One turn sends every row of this set to another row. A few are shown first. Where does it send the rows asked after them?
Naben: [-12  -5   6  11  10   3 -11   9 -22  -4 -15  -2 -12  10   6  -8 -16]
tonu: [ 26  12  -3   4   5  12   9   8   5   4   3  12   5  -9  -8 -20 -10]
sivi: [ 20   8  -5  -2  13   7  10  -6   6   4   7  10  -2 -13 -14 -19  -7]
bibef: [ 26   6  -7  -3   9   9   3   6   2   0   8   2   1 -12  -5 -24 -10]
fida: [ 11   6   0 -20   6  13  22  -5  11   6   6  -2  21  -6  -1   0   4]
vuten: [ -6 -10   4  10  16   4 -10  11 -26  -2  -9   2 -11  13   2 -12 -14]
diz: [-16 -10   7  11  15   9  -5   0 -21   2 -15   1  -6   9   0  -7 -18]
dos: [ -8 -21  25   3  -3  14   3   7   2   3  -8   1  -8  11  22   3   2]
guk: [-15   3   0   6  -5  -6  -2   9 -16   0 -14 -16   2  -3 -22  -6  14]
sutas: [ -4 -17  29  11  -2  17   2   4  -1   0  -8   4   2   7  17  16   0]
merut: [ 14  -7   4   3  28 -12   4   3  15  12   2  10  -6 -11  -8   3  -5]
lapab: [-10   2  -3   4  -3  -9  -2  11 -19   0  -5 -14   6   1 -24 -13  16]
butal: [ 11   2  -8  -8  12  -8  10   8  20   3  11  14   6   4  14   5 -14]
povan: [ 11   5  -6   4  12 -12  10  16  12   0  11  14  12   4  14  -8 -18]
lavi: [-16   8   2   1  -4 -18  -3  10 -11  -2 -16 -11   2  -2 -20  -9   9]
kot: [  9  -3   3  -2  30 -14  -4   1   8  12  -4   4   4 -13  -5   6 -12]
tef: [ -8   3  14  -1 -24   7   4   5   3 -15   6   1   0  -3   7   2  23]
Pob: [  8   5  -1 -10  21   8  32  12   6   9   8   0  14   4  -6   4   6]
vulo: [-17   1  -7   1 -10  -9  -3   9 -11  -2 -10 -10  -1  -6 -19 -13  14]
tusid: [  1  10  16   0 -26   4   2   7   1 -18  -3   4   5  -7  -1   2  18]
Vameb: [  1 -23  28   6   2  12   5  12  -3   3  -2  -1   1  15  19  11   6]
delal: [ 11   2  -4 -18  18   6  25  11   9   7  12 -11  10   0  -4   2  10]
nureg: [-12   9 -11   4  -9  -7  -2   9  -8  -3 -14  -7   3   3 -25  -8  12]
godo: [ 16  -7   9   0  34  -9   5  10   8  10   7  -3  -6 -10  -7   3   3]
viled: [ -2   0  10   7 -22   5   9   6   7 -18   3   7   9  -1   3   8  22]
Piveg: [-16  -6   8   1  15   0  -1   8 -21  -4 -18   1 -10  13   7 -10 -19]
gam: [-18 -10   2   3  14   4  -8   8 -19   0 -14  -1 -19   9   1  -8 -11]
deme: [-13  -3   6   7  18   3  -7   4 -14   3 -18  -1 -13  18  -4 -13 -15]
rav: [ -5   7  10   5 -27   8   4   7  -4 -19   4   0   9  -2   8   1  16]
pon: [ -8 -18  29   6   1  11   7   8  -2   1  -8  -5   0  11  21  11   4]
zonim: [  9   6  -5 -17   9   7  27   0  15  12  10   0  11   1  -6  -4   3]
tenu: [ -2 -18  30   0  -2  15  15   7  -1  -3 -12   3   0   7  19   7   2]
raliz: [ -4 -20  29  10   6  13   8   2   4  -2  -6   7  -2  13  21   3   0]
fege: [ 17  -2  -8  -4   9  -8   4  17  13  -3  14   7   7  -2  20  -4 -15]
vaze: [  7   1  -2 -14  17  -3   6   4  12   2   6  10  13   3  20   9 -18]
kal: [-22   9  -4   4  -4  -7  -3   3 -15   0  -8 -12   8   1 -20  -8   5]
keru: [ 19  12  -2  -5  11   6   0  -8   2   0   2   6   6 -23 -17 -12  -4]
vafek: [  3   5  10   3 -25   5   1  11  -3 -16  11   2  10   4   6   0  20]
Dop: [ -7  10  11   5 -27   4  -2   6   3 -12   3   1  13  -1   3   9  15]
Rab: [ 14   5  12   6  32 -11   6  11  11  12   5   4   0  -5 -13   3   4]

lapab -> vuten
guk -> Naben
Where do these go?
sivi -> merut
dos -> tef
kot -> vaze
nureg -> deme
tenu -> tusid
sutas -> Dop
godo -> fege
tonu -> Rab

One turn sends every row of this set to another row. A few are shown first. Where does it send the rows asked after them?
Reme: [ -4 -31   2 -35  21   1 -10   7  -8 -23  -6  -7]
raf: [ -5 -29   4 -30  27  -1  -4  15 -10 -18 -18  -2]
biku: [-10   8  -4 -16  12  23  -3  -4   4  -5  15   3]
gozav: [ -9  -9   9 -20  -4  29  -6  -9  -4   0 -22   4]
kinut: [ -4   0   1 -24  -9  38  -9   8   0  -7  -2  11]
fafot: [  2 -31   1 -19  17 -10  -6   6  -8  -4  -1  23]
tek: [ 12  -7   8 -30  37  27  -5  -2 -16   1 -13  -3]
feve: [ 12 -20   9 -29  37   1  -7 -11 -10  -9 -13   7]
Dosef: [ 20 -21  -7 -29  20   0 -12 -11  -2 -15   1  -3]
mumiv: [ -1  -1   2 -24  41  31  -1  12  -7   1   1   2]
lus: [  3 -26  -4 -37  17   6 -11  17  -7 -27   3  -4]
Bip: [  2  15   7 -25  22  31  -4   5  -8  -5   7  17]
sufo: [ 11 -28   1 -26  14  -4 -11   9 -11  -9   8  26]
tolun: [ -9  -8   3 -23 -10  32 -11  -8   0  -6  -6   3]
Gonon: [ -2   1  -8 -11   4  12  -2 -14   4   0  -5  -8]
kur: [ 16   3   2 -17   9  13   1 -12  -8   4 -24  -3]
Tulor: [ 14 -26  -2 -23  13  -6  -7  15 -11  -5   1  27]
losar: [  3 -11   7 -22  45   5   1  10  -7  -7 -10  18]
faza: [  6 -21  -5 -34  21   7  -5  31  -8 -24  -3   2]
bol: [  5  -6 -11 -17  34   5   2  23   3 -10   4  15]
Gir: [ 17 -12 -19 -21  18   2  -5  10   6 -15  11   2]
muli: [  8 -28  -1 -19  15 -10  -4  13  -9  -2  -4  24]
Madub: [ -5  -4   8 -24 -13  24   3  16  -7  -3   4  16]
pepu: [  2 -23   0 -30  27   3  -1  28 -10 -18 -17   3]
Kiti: [ -5  -3  15 -23  -6  23   7  16 -12   3 -11  20]
Lozak: [ -3  -2 -13 -16  28  25  -1  13   3   0   9  -7]
redof: [ -7 -15  15 -25 -14  16   0  -8 -10   1  -9   6]
boza: [ -7 -10  20 -24  -6  18   5   2 -14   5 -18  14]
tel: [  3 -31   2 -23  16  -7 -10   4  -9  -7   7  24]
dudav: [ -5  -2  10 -20   0  32  -2   5  -6   3 -28  12]
bal: [ 18  11  12 -25  19  25  -1   0 -15   1 -16  14]
boto: [ 20 -12  -4 -27  22  20  -7  -9 -10   1 -13 -16]
Piba: [ -5 -11   7 -26 -18  21  -2   1  -5  -4   5   8]
pav: [ 10  -9 -17 -19  16  19  -4   1   2   0   1 -20]
Tam: [ -2   2   5 -22  -2  38  -3  15  -5  -2 -14  16]

pepu -> raf
sufo -> Tulor
Piba -> Madub
Where do these go?
gozav -> tolun
pav -> Lozak
losar -> feve
kur -> Gonon

